One turn or mirror swaps these rows in pairs. Which row does each one swap with?
The rows were stretched afterwards, more along some directions than others.
Fabok: -0.42	1.14	-1.91	0.27	0.92	-1.42	-0.04	-0.10	0.02	1.81	-2.14	-1.98	-2.94	1.00	1.34	-3.13	-1.86	-2.04	1.69	-0.42
lome: 1.20	-1.54	2.84	2.34	-1.55	-0.74	1.21	1.29	-0.05	0.14	-0.99	-1.98	0.31	-0.04	0.32	-0.63	-0.73	-2.15	-0.14	-3.07
Vul: -1.89	-0.83	0.91	0.12	0.15	-1.16	-2.27	-0.79	-0.95	-1.27	-0.53	-1.16	1.12	-0.03	1.38	1.66	-1.21	-2.58	2.59	-1.78
zan: -2.63	-0.67	-1.77	-2.25	1.49	-0.19	-0.17	-1.05	-0.58	1.98	0.37	1.35	0.24	-0.37	-1.37	1.30	-0.65	-1.75	1.70	2.58
Tus: -2.88	1.60	-0.71	-2.23	0.18	-1.76	-1.27	1.26	-1.61	0.36	-1.87	-0.71	-0.19	1.41	0.39	1.17	-1.17	0.89	1.73	0.30
ropu: -3.64	-0.73	-1.62	-1.81	0.18	-0.21	-1.22	-0.71	-1.43	0.93	-0.64	0.90	1.56	-0.09	0.78	2.68	0.84	-2.35	-0.23	1.24
pedi: 2.04	-1.12	1.99	2.69	-1.31	-0.66	2.11	0.46	-0.86	0.17	-0.65	-3.07	-0.78	0.64	0.74	-0.79	-0.54	-1.24	-0.54	-3.01
git: -0.39	-2.04	2.08	-0.07	-0.59	-0.04	0.58	0.30	2.29	-0.15	1.48	1.28	2.06	1.54	-2.05	2.74	-1.02	-3.09	0.78	0.60
Gevik: -2.76	2.47	-0.10	0.15	-1.18	-1.80	0.54	2.03	-0.69	0.16	0.20	-2.10	-0.20	0.75	0.75	0.78	-3.03	-1.89	1.53	-0.22
guzer: -2.23	-0.78	-1.19	-1.03	0.12	0.67	-0.18	-0.67	-1.17	1.24	-0.43	0.86	-0.19	0.28	-0.64	0.37	0.42	-1.50	0.16	0.34
Tamif: -0.01	1.64	-1.13	-3.26	0.06	0.93	2.22	0.51	0.96	-0.93	-0.26	1.75	-1.98	1.26	3.11	0.56	1.56	0.67	0.04	3.30
Kidif: -1.75	1.66	0.51	-1.11	0.08	-1.46	-1.64	-0.08	-1.13	0.39	-0.42	0.45	1.27	-0.57	-1.87	0.94	-0.84	2.03	1.30	0.38
rubaf: 1.61	-0.96	0.39	0.38	1.34	0.15	0.89	1.34	-0.02	-1.11	-1.34	-2.24	-2.55	-0.36	3.85	-1.77	-0.46	-3.89	0.27	-0.72
Fiz: 0.00	-2.48	-1.32	-0.16	0.08	-0.23	1.61	-1.34	0.34	1.43	-1.08	-0.06	-2.52	1.26	2.89	-1.75	0.28	-3.50	0.56	-0.70
lub: -2.17	0.33	-0.46	-0.66	0.27	-2.25	0.78	-1.82	-1.67	2.69	0.59	-1.53	0.84	0.38	-0.21	2.24	-0.15	-0.47	2.02	-1.95
zegu: 1.45	-0.68	2.01	-1.40	-0.34	0.95	1.62	-0.49	0.05	-1.82	-1.17	0.66	1.16	0.86	0.81	2.22	3.57	1.80	-0.13	1.62
likip: 1.06	-0.25	2.10	2.70	-0.91	-0.17	-0.10	2.21	-1.31	-1.67	0.48	-4.09	-0.26	0.37	1.35	1.20	-3.75	-3.99	-1.01	-0.11
Reken: -0.36	-2.13	1.82	0.66	-0.79	0.07	1.24	0.29	-0.45	0.76	-1.40	-0.23	1.69	-1.88	-1.78	0.59	-0.79	-0.95	-0.43	-0.44
vigu: -1.67	0.03	1.17	-1.76	-0.30	0.28	-0.29	-0.79	1.60	-1.97	2.40	1.87	2.60	0.60	0.42	4.68	2.72	-1.17	0.18	1.16
muf: 0.26	1.05	-0.02	-1.83	0.50	0.48	1.33	1.89	-0.85	-0.29	-2.62	-0.81	-1.87	-0.05	3.83	-0.87	0.45	-0.52	-1.04	1.56
lopom: -2.16	1.29	-2.27	-2.16	1.61	-0.83	-0.24	-0.46	0.94	0.62	1.28	0.68	-1.72	1.29	0.69	1.21	-0.48	-1.86	1.89	2.31
Nul: -1.63	1.00	-1.88	-2.27	0.76	-0.66	0.00	-0.49	-1.46	0.49	-2.79	0.07	-1.01	1.24	1.40	-0.18	1.21	2.19	2.75	0.92
zut: -1.19	-1.58	0.06	-1.81	-1.25	0.00	0.00	-0.74	-0.84	-0.87	-2.65	1.53	-0.08	-0.41	2.05	0.12	2.00	-0.71	1.57	-0.34
Luse: 1.29	-1.02	0.06	1.92	0.79	0.16	0.79	-0.04	-0.75	-0.14	-0.25	-3.61	-2.41	0.31	3.23	-1.03	-1.36	-4.63	-0.25	-0.39
Sezi: -1.37	-2.18	0.35	-0.97	-1.04	1.18	0.95	-0.95	0.96	-0.66	-1.44	2.43	1.77	1.24	-0.23	0.49	3.01	1.58	-0.40	-1.37
gebi: -0.15	-0.72	-0.53	-1.32	-0.23	0.39	1.37	-0.74	1.92	-1.35	0.96	1.14	-0.28	1.13	2.89	1.36	2.51	-2.91	0.87	1.55
gefu: -3.58	-0.94	-0.31	-1.74	0.37	-0.46	-1.35	-1.95	0.39	-0.66	-1.85	1.87	2.75	1.74	0.44	1.56	1.78	0.80	2.58	-0.34
Febog: -0.34	-0.89	1.28	0.39	-1.18	-0.75	-0.04	-0.45	-1.12	-1.10	-1.68	-0.88	0.83	-0.40	1.38	0.18	0.41	-1.08	1.77	-2.20
Tomev: -0.72	-0.74	0.56	-0.62	-1.32	-0.64	1.88	-1.14	-0.21	1.84	0.88	1.23	0.46	1.30	-1.45	1.13	1.55	1.81	0.55	-1.12
zabom: -0.87	-1.57	1.12	1.28	-1.54	0.69	0.85	-1.17	-1.05	-0.08	-0.94	-0.76	1.13	0.68	0.16	0.53	0.23	-0.41	-1.15	-2.37
tad: -2.04	2.01	-1.71	-2.42	0.94	-0.92	-0.08	0.25	1.37	0.07	1.62	0.76	-0.92	1.56	1.31	1.20	-0.72	-1.44	1.15	2.66
nes: -3.46	1.16	-1.02	-1.43	0.15	-1.12	-2.50	-1.05	-2.35	-0.46	-1.84	-0.53	1.14	1.37	0.29	2.53	0.41	1.23	1.27	-0.02
zim: -0.38	0.70	2.31	1.15	0.11	-0.45	-1.68	1.62	0.34	-1.83	2.75	-0.79	1.18	-1.42	-1.32	3.22	-2.58	-2.74	-0.76	0.79
puf: 0.11	1.11	1.55	0.51	-0.01	-0.42	1.61	1.80	-1.11	0.01	1.54	-2.41	0.07	-0.88	-0.86	1.58	-3.39	-2.40	-0.09	0.35
Dobur: 0.58	-0.53	-0.27	-0.55	0.78	0.00	0.34	-0.45	-0.68	1.97	-0.71	-0.55	-1.89	1.52	-0.01	-0.92	-0.62	-0.29	0.90	3.32
puvod: -1.37	1.96	0.19	-0.60	-0.81	-1.00	2.60	1.78	-1.71	1.39	-0.48	-2.92	-1.02	1.99	1.76	0.51	-1.94	-1.04	-0.28	-0.65
seva: 0.00	1.85	-0.04	-1.17	0.56	0.10	-0.76	0.51	-0.10	-2.15	0.93	-0.92	-1.55	1.15	2.76	2.36	-0.50	-1.99	-0.74	3.12
gubuz: -1.27	-0.72	-1.13	-1.06	-0.40	0.74	0.68	0.01	0.48	0.03	-2.72	0.39	-0.35	3.50	1.43	-0.70	1.25	2.10	0.67	1.22
lozam: 0.74	-0.03	1.25	0.10	-0.11	-0.17	1.36	1.38	0.85	1.60	0.21	-0.45	1.34	-0.48	-1.83	0.70	-0.85	-0.69	-1.44	1.69
tobu: 1.06	1.05	2.51	-0.04	0.72	-0.01	0.44	1.04	1.02	-2.69	0.77	-1.16	0.96	0.19	1.87	2.11	0.88	-1.25	0.09	1.35
sogav: -0.71	0.60	0.01	-0.99	-0.99	-0.19	0.51	0.76	1.16	-0.08	1.68	0.44	-2.35	1.56	0.44	0.52	-1.94	-0.55	-0.10	1.88
rati: -1.04	-1.60	-0.45	0.77	-0.23	-0.86	0.21	0.73	0.09	2.26	-2.02	-1.44	-0.56	0.91	0.35	-2.29	-4.78	-3.17	0.78	-0.70
zuti: -0.96	1.36	-0.70	-3.53	0.71	-0.10	-0.13	1.12	1.08	-0.38	0.56	1.90	-1.29	1.35	0.92	1.90	0.84	0.10	0.05	4.49
pab: -0.78	1.27	-0.42	-1.15	0.73	-0.59	-0.61	0.54	0.74	0.63	0.85	1.02	-0.72	-0.66	-0.57	0.78	0.20	-1.27	1.31	4.61
mogef: 0.01	-2.30	-0.19	0.54	-0.24	-0.30	1.19	0.05	1.79	0.89	-0.37	-0.21	-1.27	1.56	2.12	-1.08	0.25	-4.02	0.88	-0.54
Fak: 0.84	-1.44	0.79	0.51	-0.60	-0.42	1.35	-1.81	0.86	1.05	1.85	-0.26	-1.40	1.49	0.69	0.36	-2.28	-1.94	1.02	0.26
novat: 0.40	-0.04	-0.30	-1.12	-0.49	0.09	2.02	1.04	1.31	-2.07	0.35	-0.74	-1.41	1.61	3.92	1.32	2.05	-3.10	0.94	1.32
rova: -1.40	-1.23	-1.47	-2.39	0.71	-0.08	1.20	-0.89	-0.32	-0.65	-2.83	-0.43	-1.33	2.45	4.58	-0.01	0.86	-2.18	2.33	0.12
mebu: 0.48	-0.32	-1.00	-0.04	0.88	-1.58	1.72	0.18	-0.71	1.92	0.54	-2.33	-4.06	0.98	3.32	-1.61	-2.19	-4.09	2.00	-0.85
savuz: -0.68	1.70	1.22	-0.19	0.09	-1.08	-0.74	0.36	-1.24	0.00	0.19	-0.50	0.11	-0.98	-1.81	1.27	-1.48	0.85	0.80	-0.26
Zozef: 1.77	0.89	1.52	1.79	0.27	0.37	1.31	2.59	-1.48	-0.74	0.86	-4.04	-2.37	-0.50	1.37	-0.40	-3.05	-4.48	-0.95	-0.32
Mivil: 0.59	-1.67	1.59	0.72	0.06	-0.89	1.59	-0.57	-0.76	0.80	-0.97	-0.86	0.84	-1.19	-0.05	-0.42	0.05	-1.16	2.36	-1.31
Poz: 2.09	1.19	1.42	1.16	-1.16	0.19	1.33	0.64	1.42	0.00	-0.42	-0.45	-1.45	0.77	-0.77	-1.82	-1.08	0.40	-1.12	0.51
kina: -3.56	1.83	-1.96	-2.41	0.74	-2.17	-1.00	0.34	-1.81	2.08	-0.48	-0.70	-1.40	-0.37	0.51	1.01	-0.42	-0.19	1.66	0.22
nupu: -0.02	-0.60	2.15	0.49	1.36	-1.88	-0.77	1.32	-0.91	0.79	-0.18	-2.33	0.96	-1.12	-1.09	2.03	-1.86	-4.28	1.99	-0.73
Nop: -0.23	-2.03	-0.51	0.46	0.66	-0.11	2.12	0.84	1.23	0.65	-0.18	-1.85	-1.34	0.43	1.72	-0.32	-2.30	-5.17	0.66	1.03
pof: -4.92	0.16	-1.45	-1.06	1.18	-1.55	-3.12	-0.42	-0.69	0.45	0.78	0.56	1.74	-0.47	-1.00	3.13	-1.09	-2.41	1.68	-0.25
suno: -0.34	-1.52	-0.09	-0.85	-0.26	0.10	3.48	-0.72	2.10	0.36	1.23	1.06	0.39	1.21	1.58	0.71	1.11	-2.57	1.48	0.50

rubaf pairs with -> Sezi
mogef pairs with -> lome
Nul pairs with -> Tamif
savuz pairs with -> lopom
puvod pairs with -> Dobur
Reken pairs with -> Nop
Tus pairs with -> zuti
Luse pairs with -> zabom
Fabok pairs with -> Poz
Fak pairs with -> lub
zegu pairs with -> rova

